Here are some numbered points:
{ 0.27, -0.02, -0.05, -0.16, -0.49, -0.74, -0.32, -0.14, -1.22, -0.56, -0.08,
  0.12,  0.40, -0.57,  0.18, -0.29, -1.08,  0.00, -0.17,  0.14,  0.16, -0.02,
 -0.46, -0.65} 0
{ 0.76, -0.43,  0.27, -0.50, -0.46,  1.63, -0.98, -0.72, -1.03,  1.14,  1.78,
  1.74, -0.05, -1.13,  2.55, -0.50,  1.18,  0.78, -0.24,  1.00, -0.10, -0.33,
 -0.81, -1.03} 1
{-1.02, -0.86, -0.42, -0.33,  0.67,  6.20, -0.66, -0.98,  0.01,  2.70,  1.06,
  1.78,  1.35, -0.76,  1.12, -0.43,  1.05,  1.14, -0.56,  0.67,  0.19, -0.78,
  0.98, -0.03} 2
{ 0.54,  0.36,  0.69,  0.03, -0.76, -0.85, -0.61, -0.28, -0.65, -1.14, -0.29,
 -0.63, -1.03, -0.13, -0.84,  0.08,  1.40, -0.31,  0.46, -0.77, -0.56,  0.09,
 -1.00, -0.45} 3
{ 0.88, -0.13,  1.84, -0.26, -0.61,  0.48, -0.68,  1.10, -1.65, -0.24, -0.27,
  0.09,  0.47, -0.66,  0.71, -0.25, -0.88,  0.04, -0.21,  0.14,  0.02, -0.07,
 -0.62, -0.62} 4
{ 0.91,  0.44,  0.30, -0.09, -1.00, -1.28, -0.29,  2.41, -0.99, -1.30, -0.58,
 -0.68, -0.34,  0.24, -1.15,  0.05,  0.09, -0.57,  0.89, -0.45, -0.49,  0.73,
 -1.13, -0.50} 5
{-1.62, -0.39, -1.72,  0.42,  2.47,  0.91,  0.87, -1.31, -0.05,  2.52, -0.85,
 -0.09,  0.27,  0.12,  0.70,  0.16, -0.52,  0.29, -0.64, -0.37,  1.14, -0.78,
  3.64,  1.15} 6
{-0.74,  0.47, -1.49,  0.12,  0.36, -1.28,  0.21, -1.33, -1.27, -0.53,  0.22,
  0.10, -0.66, -0.22, -0.56, -0.03, -0.03,  0.14, -0.11,  0.03,  0.54, -0.30,
 -0.19, -0.75} 7
{-1.14,  0.34, -1.44,  0.45,  0.62, -1.17,  1.05, -0.70, -0.39, -1.06, -1.05,
 -1.05, -0.66,  0.74, -0.46,  0.48, -0.97, -0.48, -0.12, -1.05,  0.38,  0.06,
  0.64,  0.87} 8
{ 0.00, -0.26, -0.47, -0.31, -0.52, -0.22, -0.45,  0.16,  0.41,  0.69,  0.25,
  0.34, -0.20, -0.70,  0.65, -0.24,  0.48,  0.22,  0.14,  0.52, -0.17, -0.18,
 -0.64, -0.71} 9
{-1.07,  0.25, -1.41,  0.37,  0.59, -0.92,  0.69, -0.86, -0.29, -1.02, -0.72,
 -0.86, -0.81,  0.63, -0.84,  0.39,  0.11, -0.36, -0.02, -0.88,  0.06, -0.12,
  0.32,  0.56} 10
{ 0.74, -0.26, -0.05, -0.42, -0.61,  1.45, -0.79,  0.56, -1.12,  0.84,  1.04,
  1.21, -0.38, -0.93, -0.12, -0.38,  0.49,  0.23, -0.06,  0.33,  0.07,  0.04,
 -0.77, -0.84} 11
New points follow, each followed by the numbers of its five nearest points above by angle, nearest first.
{ 0.32, -0.47,  1.77, -0.27, -0.59,  1.72, -0.64,  1.16, -1.11, -0.13, -0.63,
 -0.17,  0.74, -0.73,  2.15, -0.30, -1.08,  0.19, -0.33,  0.19, -0.10, -0.55,
 -0.08, -0.56} 4 1 11 0 2
{ 1.94, -0.20,  1.76, -0.50, -0.88, -0.79, -0.71,  1.29, -0.80, -0.12,  1.61,
  0.78,  0.76, -0.92, -0.12, -0.46, -0.58,  0.25,  0.11,  2.08, -0.28,  0.29,
 -1.21, -1.04} 4 11 0 1 5
{-1.18, -0.79, -1.05, -0.27,  0.46,  3.64, -0.23, -0.25,  4.19,  2.96,  0.26,
  0.59,  0.32, -0.41,  0.27, -0.21,  0.42,  0.68, -0.36,  0.81,  0.32, -0.81,
  1.38,  0.05} 2 6 9 1 11
{ 1.31,  0.09,  1.63, -0.28, -1.00, -0.41, -0.65,  2.85, -0.69, -1.04, -0.08,
 -0.44, -0.72, -0.17, -1.07,  0.03,  1.69, -0.50,  0.82, -0.74, -0.71,  1.22,
 -1.31, -0.18} 5 3 4 11 0
{-0.92, -0.42, -0.71, -0.07,  0.62,  0.20,  0.20, -0.65,  1.31, -0.14, -0.32,
 -0.37,  0.37, -0.42,  1.67, -0.13, -1.39,  0.30, -0.59,  0.03,  0.62, -0.48,
  1.08,  0.02} 6 8 2 10 9
{-1.29,  0.10, -1.43,  0.33,  0.48, -0.91,  0.55, -0.76,  0.85, -0.40, -0.29,
 -0.53, -0.69,  1.03, -1.43,  0.36,  1.24, -0.26,  0.16, -0.75,  0.11, -0.07,
  0.37,  0.71} 10 8 7 6 3
{-0.10, -0.19,  0.48, -0.01, -0.42, -0.55, -0.59, -0.95,  0.79, -0.45, -0.02,
 -0.25,  0.20, -0.22,  0.02, -0.08,  2.23, -0.06,  0.13, -0.42, -0.56,  0.15,
 -0.60,  0.32} 3 9 1 10 5
{ 0.05,  1.02,  0.19,  0.48, -0.55, -1.49,  0.38,  0.54, -1.09, -1.56, -1.40,
 -1.40, -1.07,  0.58, -0.61,  0.54, -0.86, -0.70,  0.38, -1.04, -0.34,  0.05,
 -0.71, -0.27} 5 3 8 10 0
{ 1.23, -0.30,  3.51, -0.23, -0.69, -0.35, -0.72,  0.14, -0.10,  0.54, -0.38,
 -0.10,  0.44, -1.00,  2.16, -0.34, -1.00,  0.17, -0.23,  0.71, -0.50, -0.19,
 -0.74, -0.47} 4 1 0 9 11
{ 1.58,  0.28,  1.12, -0.27, -1.10, -1.00, -0.73,  1.51, -1.25, -1.08,  0.74,
  0.06, -0.39, -0.12, -1.52, -0.16,  4.41, -0.41,  1.20, -0.36, -0.82,  1.13,
 -1.48, -0.62} 3 5 11 9 4
{-0.51, -0.36, -0.62, -0.22,  0.34,  1.02, -0.21, -0.31, -1.00,  0.89,  0.46,
  0.77,  0.70, -0.73,  0.64, -0.30, -1.15,  0.36, -0.59,  0.37,  1.18, -0.10,
  0.52, -0.37} 2 6 1 11 0
{-0.30, -0.23, -0.48, -0.15, -0.30, -1.07, -0.23, -0.71, -0.89,  0.52,  0.01,
  0.41,  1.44, -0.59,  1.40, -0.33, -0.97,  0.45, -0.20,  1.59,  0.25, -0.55,
 -0.03, -0.79} 0 9 1 7 4
{ 2.34,  1.01,  1.50, -0.06, -0.96, -1.28, -0.75, -0.27, -1.56, -1.63, -0.14,
 -0.69, -1.14, -0.15, -0.80,  0.14,  2.58, -0.52,  0.75, -0.90, -0.65,  1.08,
 -1.47, -0.73} 3 5 4 0 11
{ 2.99,  0.00,  1.63, -0.45, -0.70, -0.92, -0.99, -1.08, -1.37,  0.62,  2.67,
  2.33,  0.27, -1.38,  1.83, -0.64, -0.43,  0.56, -0.28,  1.48, -0.11,  0.53,
 -1.24, -1.17} 1 11 4 0 9
{-0.40,  0.32, -0.87,  0.15, -0.09, -1.41, -0.06, -1.08, -1.05, -0.57,  0.11,
 -0.01, -0.15, -0.21, -0.80, -0.14,  0.41, -0.11,  0.13, -0.23, -0.15,  0.06,
 -0.62, -0.42} 7 10 3 0 8
{ 3.33, -0.40,  5.74, -0.57, -0.95, -0.34, -1.09, -0.52,  0.17, -0.15,  2.11,
  0.94,  0.67, -1.26,  2.17, -0.57,  0.11,  0.45, -0.06,  1.11, -0.74,  0.60,
 -1.36, -0.77} 4 1 11 0 9
{ 0.80,  1.87, -0.47,  0.35, -0.78, -1.93,  0.42,  0.48, -1.60, -1.82, -0.89,
 -1.21, -1.07,  0.82, -1.36,  0.47, -0.46, -0.84,  1.02, -0.99, -0.38,  1.53,
 -1.31, -0.49} 5 3 10 8 7
{-0.75, -0.66, -1.10, -0.32,  0.35,  1.58, -0.22, -0.66,  3.02,  1.54,  0.76,
  0.80,  0.34, -0.81,  1.12, -0.36, -0.80,  0.65, -0.51,  0.94,  0.56, -0.49,
  0.80, -0.34} 2 6 9 1 11
{ 0.96, -0.51,  1.14, -0.51, -0.56,  0.49, -0.68,  0.07,  0.32,  0.16,  0.98,
  0.68,  0.62, -1.06,  2.34, -0.47, -0.88,  0.59, -0.25,  1.33, -0.23, -0.11,
 -0.73, -0.80} 1 4 9 11 0
{ 1.82, -0.21,  1.12, -0.55, -0.72,  0.11, -0.73,  1.16, -1.91,  0.03,  1.42,
  1.54,  1.25, -1.04,  0.84, -0.52, -0.96,  0.29, -0.22,  1.11,  0.25,  0.52,
 -1.04, -1.06} 4 11 0 1 9
{-1.14, -0.83, -0.91, -0.28,  1.16,  6.05, -0.10, -0.63, -0.47,  2.32,  0.28,
  0.99,  1.65, -0.68,  1.85, -0.30, -0.68,  0.94, -0.72,  0.73,  0.81, -0.65,
  1.83,  0.18} 2 6 1 11 4
{ 0.88,  0.39,  0.39, -0.13, -0.58, -1.12, -0.45, -0.20, -0.91, -1.06,  0.61,
 -0.21, -0.67, -0.37, -1.03, -0.03,  1.40, -0.17,  0.36, -0.11, -0.38,  0.58,
 -1.22, -0.71} 3 5 7 0 11
{ 0.33,  0.38, -0.44, -0.02, -0.31, -1.48, -0.10, -0.89, -1.51, -0.34,  0.05,
  0.34,  0.38, -0.65,  0.06, -0.30, -1.00,  0.19, -0.12,  1.29,  0.18, -0.29,
 -0.67, -1.05} 0 7 4 9 1
